128 stands for zero in the data rows.
Some points:
[108 126 130 109 133  83  79 130  68 136 129 104 167 122  84 131 107 199
 136  88 180  74 169 126 141 120 106 157 132 129 157 145 129  95 145 103
 135 115 194 162 139 148 246 157 128 100 119 110 102 113 133  94 142 114
 119 140  87 179 118 107 110]
[134 186 148 194 134 113  78 132 105  75 150 113 158  77 158 111 112 171
 110 109 119 184 140  86 138 129 155  86  91 131 107 131  96 133  53  97
 157 128  87 157 139  45 115 105 148 119 113 104 126 139  79 164 162 108
 160 135  97 117 141 182 162]
[176 140  91  80 165 121  96  57 156 123 100  99 149 140 156 117 104 165
 160 149 147 119 162 122 129 148 122 146 115 116 116 217 167 162 155 156
 124 130  91  47 150 113 144  94 128 118 130 243 142 134 141 160 128 147
 148 121 134  68 128 122 120]
[133  93 140 118 177 121 197 216 197 145 106  78  95 110 118 121 117 118
 102 107 128 103  88 118 230 172 235 188 141 101 104 145 117 140 136 115
 119 122  92 148 102 109 141 119  99 123  92 101 106 145 152 136 146 223
 105 122  62 107 109 101 138]
[114 133 135 120  70 135 139  77 122 204  80 135 135  87 108 143 162 149
 103 115 165 120  95 158 132 121 142 102 152 166 115 130 168 187 136 204
 136 113 100 160 118 132  92  65 151 123 148 221  97 154 104 100 115  92
  97 157  78 115 110 112  82]
[ 97 145  62  83 114  92 117 132 106 115  88 105 125 158 172  54  86 108
 179  95 104  65  94 112  94  87 138 128 106  90 126  78  92 126 171 142
  79 150 134  92  90  82  95 157 164 164 155 100  75 126  77  99 102  76
 123 141  96 109 100 108 102]
[164  73  91  84  65  87 107 114 167  83  82  86  94  93 150 129 147 129
  84 102 162 162 134 113  98 116  94 121 110 102 134 104 112  68 160  96
 204 146 129 171 145 170 147 151 148 116 119  63 109 111 134 106 103 104
 134 121 136  63 107  88 100]
[151 206 134 227 174 122 150 124 148 111 179 120  91 180 142 136 126 121
 117 119 144 191 159 149 132 120  68 185 103 197 136 104  92 143 114 124
 122 107  75 132 113 172 158  97 157 147 161 118 119 137 143 141  96 107
 134 161  92 125 137  97 181]
[140  63  80 108 146 175 140  93 138  98 130  70 132 122  82  73 130  73
 114 141 121 146 162 152 164 105 137 137 116 173 169 115 128  79  98 113
 100  86 137 143 121 114  96 115 115 153 143 137 140 154 121 115 163 109
  99 134 176 182 213 191 104]
[142 115 134 164 136 155 106 119 109 123 118 124 143 138 161 159 153 161
 200 131  61 129  79 159 144 177 122 135 115 163 148 122 115 124 193 176
 177 205 202 139 158 117 169 115 181 204 179 119 145 140 157 137 148 146
  89  88 132 101 152 126 107]
[160 182 136 178 134 155  85  96 107 144 152 116 143  90  95 103 131  74
  79 141  69 180 131 110  79 127 134  99 114 102 130  97  80  93 140 147
  70 117  96 110 121 130 158  83  80  97 117 103 115  26 139 127 138 137
  82 154  91 116  89 152 114]
[158 161 126 112 102 108 255 113 109 133 177 114 163 111 150 141 132 150
  89 153 132  87 171 185 178 142 144 149 138 122 118 109 113 143 165 137
 100 138 153 141 144 132 104 118 105 123 151  87 161 106  98 150 137 139
 159 142 219 139 134 161 147]
[ 86 139 137 105 155 197 184 122 184 173 133 134  93 129 140 113 156 116
 152  90 107 139 135  61 152 157  89 113 113  97 126 142 117 130 141 131
 136 148 100 160 132 135 139 131 110  80 138 121 122 128 147 159 110  78
 173 123 184 237 170 189  88]
[127 141 117 117  75 102  72 255 202 215 126 142 133 140 111 122 123 102
 128 133 113 132 148 161 240 191 200 142 108 144 134 108 132  94  93 114
  93 114 144  97 152 133 111 115 152  98 159 126 142 116 122 129 119 193
 187 121 146 112 103 101 119]
[192 115 102 108 100 134 127 110 101  89 150 194 144 166 145 196 167 102
 120 111 128 104 117 121 163 101 140 118 110 108 162 157 200 195  97  55
 106 172  76 120 100 130 118 119 117 130 116 162 196  76 106 117 137  91
 102  75  72 142 121  94  80]
[ 95 141 109 115 149  99 124 152 129 105 171 131 146  91 159 139 240  88
 126 119 120 110 123 147  45 131 149 146 101 120 168 167 240 162 128 148
 112 106 158 150 119 117 129 113 166  84 114 162 220 160 153 140  91 123
 143 143 102 116 121 114 138]
[139 135 127 115 148 138  81 119 187 121 119 172 178 109 156 176 130 134
 170 178 192 107  96  72 133  69 160 136 113 154 137 124 101 129 154 148
 117 136 168 190 174 216 172 186 139 188  90 134 144 141 113  96 131 140
 144 167 151 132 106 146 162]
[119 161 165 122  81 231 188 171 140 106 104 133 146 118 142 133 166 102
 143 102 130 126 180 184 134  99 127 118 168 144  97 143  86 127 130 110
 147  82 118 108  59  97 168 183 133 142 114 143 139 137 117 135 161 169
 153 156 185 137 146 106  98]
[129  34 101 126 151 146 185 159  91 123 124 170  94 108 128 161  76 152
 135 112 109 161 125 144 116 106 150 110 100 153  85 114 108 115 116 123
 120  77 111  62 125 107 164 134 125  76 132 119 150 131 119  96  56 110
  99 154 177 147 167 223 110]
[113 133 156  62 154 191 184 181 108  93 105 166 142 129 128  98  88 107
 106 151 108  96 132 158 112 140 109 143 103 145 181  99 120 125 100 112
 176 152 118 128 149 108 115  47 104 104  65 125  81 106  94 103 104 160
 134 163 194 147 156  92 133]
[165 181 193 171 171 139  90  91 153 132 103 131 125  85  96  92 127 162
 116  90 125 150  63 167  76  91 120 155 129 153  90 122 128 100 110 104
  94 103 130  92 104 141  76  93  96 127 108  64 135 128  96 118 108 116
 154  49 125 158 129 126 150]
[110 118  72 148 121 231 179 172 103  95 124 100 103 142  92 156 125 184
 111 108 133  83 151 149 128 165 128  53 130 110 140 140 154  86 114 131
  90 109  89 113 142 163  82 111 143 165 105 104 108 121 151 111 132 163
 166 145 173 146  88 146 134]
[161 180 189 205 148  85 143 108  91 123 119 151 142 194 118 105 145 120
 103  63 100 196 115  96 142 156 142 105 138 104 132 141 108  88 142 123
 104 110 167 131 124 156  84 158 150 111  56 186  96 119 133 123  96 119
 124 134 133 118 180 134 182]
[181 101 145 106 118 129 157 167  88 156 125 135 135 123 146  48 150 136
 156 212 168 133 126 128 102 152 100 105 166 139 125 155 123 121  98 126
 121 150 141 148 215 167 186 211 129 143 142 107 128 168  98 141 113  97
 103  95  73 135 103 110 148]
[133  91 171 127 102  97  93 164 113  60 100 110 138 120 123 131 104  86
 118 113 110  52 126  67 122  92  69 102 143 121  70 121 149 186 181 122
 110  97 130 124 144 126  99  61 106 116 216 198 148 132 157 156 117 136
 123 119 118 134 130  97 140]
[150 245 146 179 128 109 112 110 124 131  75 114  89 169 151 169  85  92
 119 138 145 207 150 124 105 123 164 107 147 140 162  93 201 150 153 107
 151 125 131  98 154 124 141 148  83 112 137  91 105 169 137 140 164 141
 104 122 131 165 131 178 168]
[ 41  72 127 102 111 101  88  79 107 144 104  84 108 171 180 172 215 139
  65 129  82 107  97 106 140 127  84 133 143 186 172 161 138 196  99 116
 111  93 113  82 141  93  99 151  88 118 104 131 169  91  99 118 117 137
 116 133 115 119  97 109 158]
[114  47 135 140 115 177 134 131 128 162 125 124 158 158 154 138 121 123
 104 144 154 187 154 177  86 129 118 181 142  71  98 135 148 160 118 110
 102 187 139 135 122 138 114 114 167 140 126 117  98 112 138 145 154 159
 170 189 153 191 199 197 146]
[137 124 142 125 189 132 117 131 148 138 145 166 112 137 118 107 105 153
 178 113 174 103 135 136 119 111 121 106 191 150 160 118 127 124 128 189
 211 178 166 151 133  81  70 198 144 141 195 145 164  43 168 126 150 135
 123 158 102  98 114 136 145]
[ 79 108 144 122 159 107  97  90  92 101 132 107 120 167  97 132 100 106
 145 171 178  96  62 152 123 146 145 102 134 100 119 109 111 133  95 118
 148  92 127 179 144 196 163 182 157  95 143  97 107 105 103 203 127 110
 126 109 156  75 128  95  61]
[130  89 138 104 137  78 100 166 137 145 181 161  93 124  70 103 147 164
 108 116  89 155 139 108  87 138 109 126 123 121 149 145 169 235 181 141
 138 113 107 134  86 130 140 122 106 179 163 183 114 153  93  93 189 107
 136  95 174  80  97 135 130]
[107 118 111  89 102  80 123  71  96  96 144 150 117 138  96 119 138 133
 180 194 132 148 128  96 127 188 136 129 101 123  57 124 129  88 164 163
 201 108 150 107  88  99 106 136 112 210 140 113 117 116 143 111 102 151
 164 134  75 182 111  89 113]
[ 85 125  99 107  76 119 136  80 143 134 139 130  72 120  91 125  84  77
 154  93 146  84 149 118 107 115  79 118  84 133  52 111 115 121  62 135
 113 171 204 167 160 147 162 160 106 126  65 119 128 121 126 102 142 148
 116  75  92  61 117 138 129]
[115  98 113  91 108 104  96 111 150 186 208 243 165 155 186 122 106 129
  88 116 112  90 119 111 132 136 168 148 206 147 149 106  83  79 107  94
 111 102  99 107 113 112 103  89 113 106  96  75 113 255 255 171 177 128
 109 117 111  99 116 105 106]
[114 195 106 225 168 100 129 131 126 148  92 122 134  89 103 155 112 116
 122 197 140 174 107 108 140 107  61 132 162  59 119 168 108  86 107  92
 103 125 121 121 101  75 101  97 141 107 121 103 149 144 128  69 124  99
  88 110 160 117 125 111 145]
[108  96 157 121  92 116 110 130 136 141 169  73 124  95 100 179  91 167
 189 164  78 112 145 128 118  76 143 147 118  91 163 108 105  85 124 187
 171 204 112 102  88 154 100 173 115 125 135 176  97 151 103 175 108  95
 100 105 105 139 114  90 158]
Along one direction, these points spread out more than along any other. Where along it does each point below lie, from 0 to 99? 50 is the average, and the first point above lies past it. One standard deviation of the points above along it is 16.
[176 140  91  80 165 121  96  57 156 123 100  99 149 140 156 117 104 165
 160 149 147 119 162 122 129 148 122 146 115 116 116 217 167 162 155 156
 124 130  91  47 150 113 144  94 128 118 130 243 142 134 141 160 128 147
 148 121 134  68 128 122 120] 65
[133  91 171 127 102  97  93 164 113  60 100 110 138 120 123 131 104  86
 118 113 110  52 126  67 122  92  69 102 143 121  70 121 149 186 181 122
 110  97 130 124 144 126  99  61 106 116 216 198 148 132 157 156 117 136
 123 119 118 134 130  97 140] 65
[108  96 157 121  92 116 110 130 136 141 169  73 124  95 100 179  91 167
 189 164  78 112 145 128 118  76 143 147 118  91 163 108 105  85 124 187
 171 204 112 102  88 154 100 173 115 125 135 176  97 151 103 175 108  95
 100 105 105 139 114  90 158] 68
[ 79 108 144 122 159 107  97  90  92 101 132 107 120 167  97 132 100 106
 145 171 178  96  62 152 123 146 145 102 134 100 119 109 111 133  95 118
 148  92 127 179 144 196 163 182 157  95 143  97 107 105 103 203 127 110
 126 109 156  75 128  95  61] 66
[150 245 146 179 128 109 112 110 124 131  75 114  89 169 151 169  85  92
 119 138 145 207 150 124 105 123 164 107 147 140 162  93 201 150 153 107
 151 125 131  98 154 124 141 148  83 112 137  91 105 169 137 140 164 141
 104 122 131 165 131 178 168] 35
[129  34 101 126 151 146 185 159  91 123 124 170  94 108 128 161  76 152
 135 112 109 161 125 144 116 106 150 110 100 153  85 114 108 115 116 123
 120  77 111  62 125 107 164 134 125  76 132 119 150 131 119  96  56 110
  99 154 177 147 167 223 110] 30
[ 85 125  99 107  76 119 136  80 143 134 139 130  72 120  91 125  84  77
 154  93 146  84 149 118 107 115  79 118  84 133  52 111 115 121  62 135
 113 171 204 167 160 147 162 160 106 126  65 119 128 121 126 102 142 148
 116  75  92  61 117 138 129] 66
[114 195 106 225 168 100 129 131 126 148  92 122 134  89 103 155 112 116
 122 197 140 174 107 108 140 107  61 132 162  59 119 168 108  86 107  92
 103 125 121 121 101  75 101  97 141 107 121 103 149 144 128  69 124  99
  88 110 160 117 125 111 145] 36
[ 41  72 127 102 111 101  88  79 107 144 104  84 108 171 180 172 215 139
  65 129  82 107  97 106 140 127  84 133 143 186 172 161 138 196  99 116
 111  93 113  82 141  93  99 151  88 118 104 131 169  91  99 118 117 137
 116 133 115 119  97 109 158] 63
[130  89 138 104 137  78 100 166 137 145 181 161  93 124  70 103 147 164
 108 116  89 155 139 108  87 138 109 126 123 121 149 145 169 235 181 141
 138 113 107 134  86 130 140 122 106 179 163 183 114 153  93  93 189 107
 136  95 174  80  97 135 130] 65
[114  47 135 140 115 177 134 131 128 162 125 124 158 158 154 138 121 123
 104 144 154 187 154 177  86 129 118 181 142  71  98 135 148 160 118 110
 102 187 139 135 122 138 114 114 167 140 126 117  98 112 138 145 154 159
 170 189 153 191 199 197 146] 30
[114 133 135 120  70 135 139  77 122 204  80 135 135  87 108 143 162 149
 103 115 165 120  95 158 132 121 142 102 152 166 115 130 168 187 136 204
 136 113 100 160 118 132  92  65 151 123 148 221  97 154 104 100 115  92
  97 157  78 115 110 112  82] 65
